One turning vector, and how many steps it has turned
The counts run from 0 to 1023.
[-19  32  18  -7  19 -22 -30 -29 -13  47  10 -17   1   6  -2  35   3  33
 -28  31 -41  -2 -16  -7  34  37 -27  26  22   4  -6   0 -19  -9] => 658
[  5  28   5  -8  10   8   9  34 -23  26  45 -50 -11  10   3  11  23  31
 -36  41 -26  -5 -17  -2 -20 -12 -22  19  15   7 -26 -24  33  -4] => 311
[-28 -13  21 -16  -6 -16  -1 -14  -5 -18  13 -10 -10   3  23  54  34  38
 -17  18 -23 -27 -21  -7 -12  19 -35 -32   5  14   5  14  44 -42] => 986
[  2 -46   9  17 -30  -5  -3  48 -10   6   2 -21  14  10 -14  52 -21  48
 -12   8 -32 -12 -18 -20   8  -5  20  20  22 -25  23 -13  34  -3] => 636
[-10 -12  47   6  32 -20  49  37  18 -12  -5  10 -29  21   8  14 -35   6
 -25   2 -37  -4   7 -35   7 -14  -2 -46   3  -3   9 -31  -6 -19] => 199
[-37 -16  -2 -15 -19   7  27  -6  36  21   9 -27   7   8 -51   3  19   8
  13 -44 -44  -5 -34  -9  17  26  28  12  15  32 -20  27   4 -13] => 679
[-68   6   0 -27  -6  -7 -21   0  20  42  -5  18  39  32  12  31   2   3
  17   7 -33 -23  17   4  33 -16   1  41  20  17 -17  -1  -4   4] => 329
[ -6  81  -7   6 -14  11  30 -14  16  50  22  30  -6  -6 -20  -9  -6 -18
  -8   0 -19   7   1  14  15  30 -18 -20  28  12   2 -21 -26  36] => 567
[-33  29 -25  13  12  39  24  30 -39  16 -11   8 -12  17  43  14  17  -6
 -12 -14 -58 -46   7 -18  -1   9  -9  29 -13  18  -3   4  12 -13] => 509
[-29 -11 -30   2  -6 -30  45 -12  -5  -7   8   2 -19  23  -6   9  62   2
   7  27 -41  -6 -11  13  22   7  -5  -4 -21  -7 -11   8 -25 -59] => 502
[-22  43 -23 -30 -21  -2 -41   3  46  40  -7 -13   7 -15  42  18  53  17
 -11  -5 -23 -11 -17  21   5  -3  -9  15 -15  -1 -11 -15  19 -16] => 128
[-35  37  22  -7   7 -33  30  24  34  35   6  -1  11   7 -19  -8 -25 -13
 -28  -2 -23  17  -1  25  -4  20   6  27  29  -5  -2 -66 -18   9] => 773
[  0  33 -31  28 -18  -5 -20  29  -4  17  39 -17  14  10  14  19 -26  11
  30   0 -16 -38  -2 -14 -22  26 -34 -21 -35   4 -31 -37  22  31] => 755
[ 10 -20 -43  39 -37  -6  14  26 -29  14  26  16  32 -15  12  22  -5  -9
  12 -27 -40 -13   3   4  24  18 -32 -16 -28 -30  16 -19  -2   8] => 264
[ -4  15 -13  12  -2  -4  35  -9  10  -2  31 -30  -1  25 -14   0  22  30
  29   8  -5  -5  -9 -33  32  -8 -40 -55 -13  23 -33   4 -39 -13] => 847
[-18  29 -14 -12  19  36  -5  -3  -4  44  -7 -30  11  35  23 -11 -22  10
 -18  -7 -43   9 -27  13  60  -4 -13   6   6  32  -8  21  17  -8] => 1004
[-38  29  -9   3 -54 -16  19   1  23  17 -42  13 -21  26  21  15  10   7
 -24   1 -15 -25 -16   2   5 -15  50  26 -11 -32  32  -5   7  11] => 625
[-29   3  45 -11  22   2  -9  39  36  10 -13 -15  15  -7  10  22 -17  -5
 -19 -17 -52   7  -3 -15 -15   0   6  14   9 -24   4 -57  41   6] => 777
[ -5   2 -38  10 -53  -3 -11  13 -19  28  49 -14  32   6   3   6  14   5
  28 -48 -22 -25  13   1  14  16 -34   2 -22   6  -9 -18 -11  33] => 267
[-15  11 -34   3 -25 -29  39  37  12  20  36  32  25 -54   6  21  23 -18
  -4  11  -8 -14  17  11  15   1 -34  -9   9 -27  -5 -34 -17 -19] => 120
[-19 -42   2 -11 -25 -19  45  30   3  -5 -10  11  -6   0  33  26  29  -7
  -1  29 -41   5   2   6   5 -17 -12 -12 -59 -33   1 -32   1 -29] => 789
[-52  20 -10   4 -37 -12  51  -1  25 -16  12  29   0  27  -9  34 -35  23
   9 -23  26 -36   0 -24  21 -14  -2 -28   7  14   8  15  -7 -15] => 524
[-33 -45  22 -11  16 -31   7  12  -9  -1  44   7   5  -9 -36  44  -9   9
   2  16 -58 -10   8 -13   8   3  -9  13  26 -28  -4  -3  30 -18] => 493
[  2  36  19 -11 -14  37  43   8 -15  33  17 -11   2  21   8 -11  45 -12
 -45  12 -19  51  -2   8   8 -15 -21 -36   7   0  -6 -32   1  -7] => 889
[-23  11  -2  -7  25  11  -2  21  11  52   4 -22   4  36  -8 -17 -32   5
   5 -19 -60  -4  -2 -18  49  -7  13  38  -3  21 -21  -1 -27  15] => 186
[-28  -2  24  13  -7  -5  26  -8 -15   3 -46  -4 -30  64  23  -6  25  -6
 -16   9 -58 -15  -3 -14  13  -3  34 -20  -6  -2  24   3  -1  16] => 829
[ -7  -7 -15  17 -46 -35  16  28  29  -5  24  28   8  36 -23  -3   9   9
  29 -10  -7   5  22  22  14  -1   0 -51  43   8  20 -34 -12   6] => 731
[-17  27 -10  20 -17  10  -6  49  13  23   8 -24   4  29 -33 -12  14 -13
  11 -50 -37  15   8  -9 -20  37  38   1  24   1 -14 -48  -1   0] => 102
[-13 -26   4 -14 -34 -40 -11  14  57   1  13 -13 -15 -13  -6  19  19  10
   9 -12 -38 -29 -15 -15  -8 -21  22 -19 -29 -41  -2  -2  44  10] => 293
[  8   7 -28  37 -11   1  30  15 -28 -17  13 -16  -3  11   7  -5  -2  -6
  20  13 -22  29  -7  11  22  12 -40 -66 -25 -42   2 -44  18  -1] => 260
[-38 -30   5  -7 -12  -1 -14  14  18 -11  20 -13   6   7  -7  -7  13   9
  48 -56 -45  -7  24 -26  36  -2 -10 -46  28   3   3  -4  21  23] => 1023
[-50  32 -41 -12 -10  16   1  -3 -22  38  19 -11  -3  32   7 -11  -7  11
  19 -12 -28 -14  -8  30  39  30 -18  16  14  50 -14  17  -2   1] => 1001
[-30   6  11 -10 -39  13  49  -6  24  28   4  33  26  29   0  -4 -18 -33
   2   2  -7  -2   8   1  32 -34  -2 -57   8  14  -3   7   7  32] => 238
[-16  48 -19 -17  -6   0 -17  11 -11   9  63   5   8  -5  14  14 -13  13
   5   8  -3  -7  12  27   0   3 -62 -30  24   3  -8 -29  48   8] => 899
[  4  33 -22  52 -26  -1  -2  14 -34  21  12  20  18   7  -1  51 -16  -7
  -2   7 -20  -5   2 -25  -5  36 -16 -10 -16 -49   4 -43 -12  -1] => 751
[-26 -43 -11  -5 -34 -12  40  27   1  -5 -11  24  -3  -4  26  36  34  -6
   9  14 -40   1   3  10   2  -9  -9   5 -53 -29  10 -31  -8 -30] => 790
[-58  20 -12  -5 -26 -20  49  13  29  -9  18  16  -9  31  -3  -1 -39  15
  28  -8  18 -30  10  -4  26 -12 -10 -39  22  31  -2  -2 -11   4] => 526
[ 24   7  11  16   5  -7   8  42   7  27  26 -53  10 -16 -10  -4   6   1
 -60 -15 -34  -2 -25 -12  -7  13   2 -22  23 -20  -8 -21  45 -16] => 107
[-39  28  20   7   7  -1 -14  -5 -44 -10  19 -22  -7  17  14  31  21  38
  12  -3 -44 -26  12 -13  -8  21 -36  25  27  -4  18 -32  24  37] => 165
[-10  -3  -6  10   6 -34  -7 -37 -19   1  24 -15   2  20  -6  47  -6  43
  -1  32 -29   6 -22 -14  46   2 -34   1 -28 -43   1   4 -11 -29] => 172
[-29 -28  -2  31  -6  -3  20  40  -1 -33 -32 -11  -4  37  15  30 -29  29
  22  -8 -33 -13 -23   3  -2  33   1 -18   0  11  24 -28  24 -25] => 345
[  4  22  16   9   5   4  40  18 -14  -3  47  17  -9  27 -27  15  11  -6
 -19  15 -16  41  20 -13  -4  -9 -20 -57  24 -17  -8 -40  -3 -29] => 402
[ -1  22  -3  11 -37 -15 -12 -14   8  -5  -9 -11 -16   1  20  60  24  50
  -1  16  -9  12 -28 -13  -6  21 -22 -11 -43 -46  21 -34  -2 -17] => 460
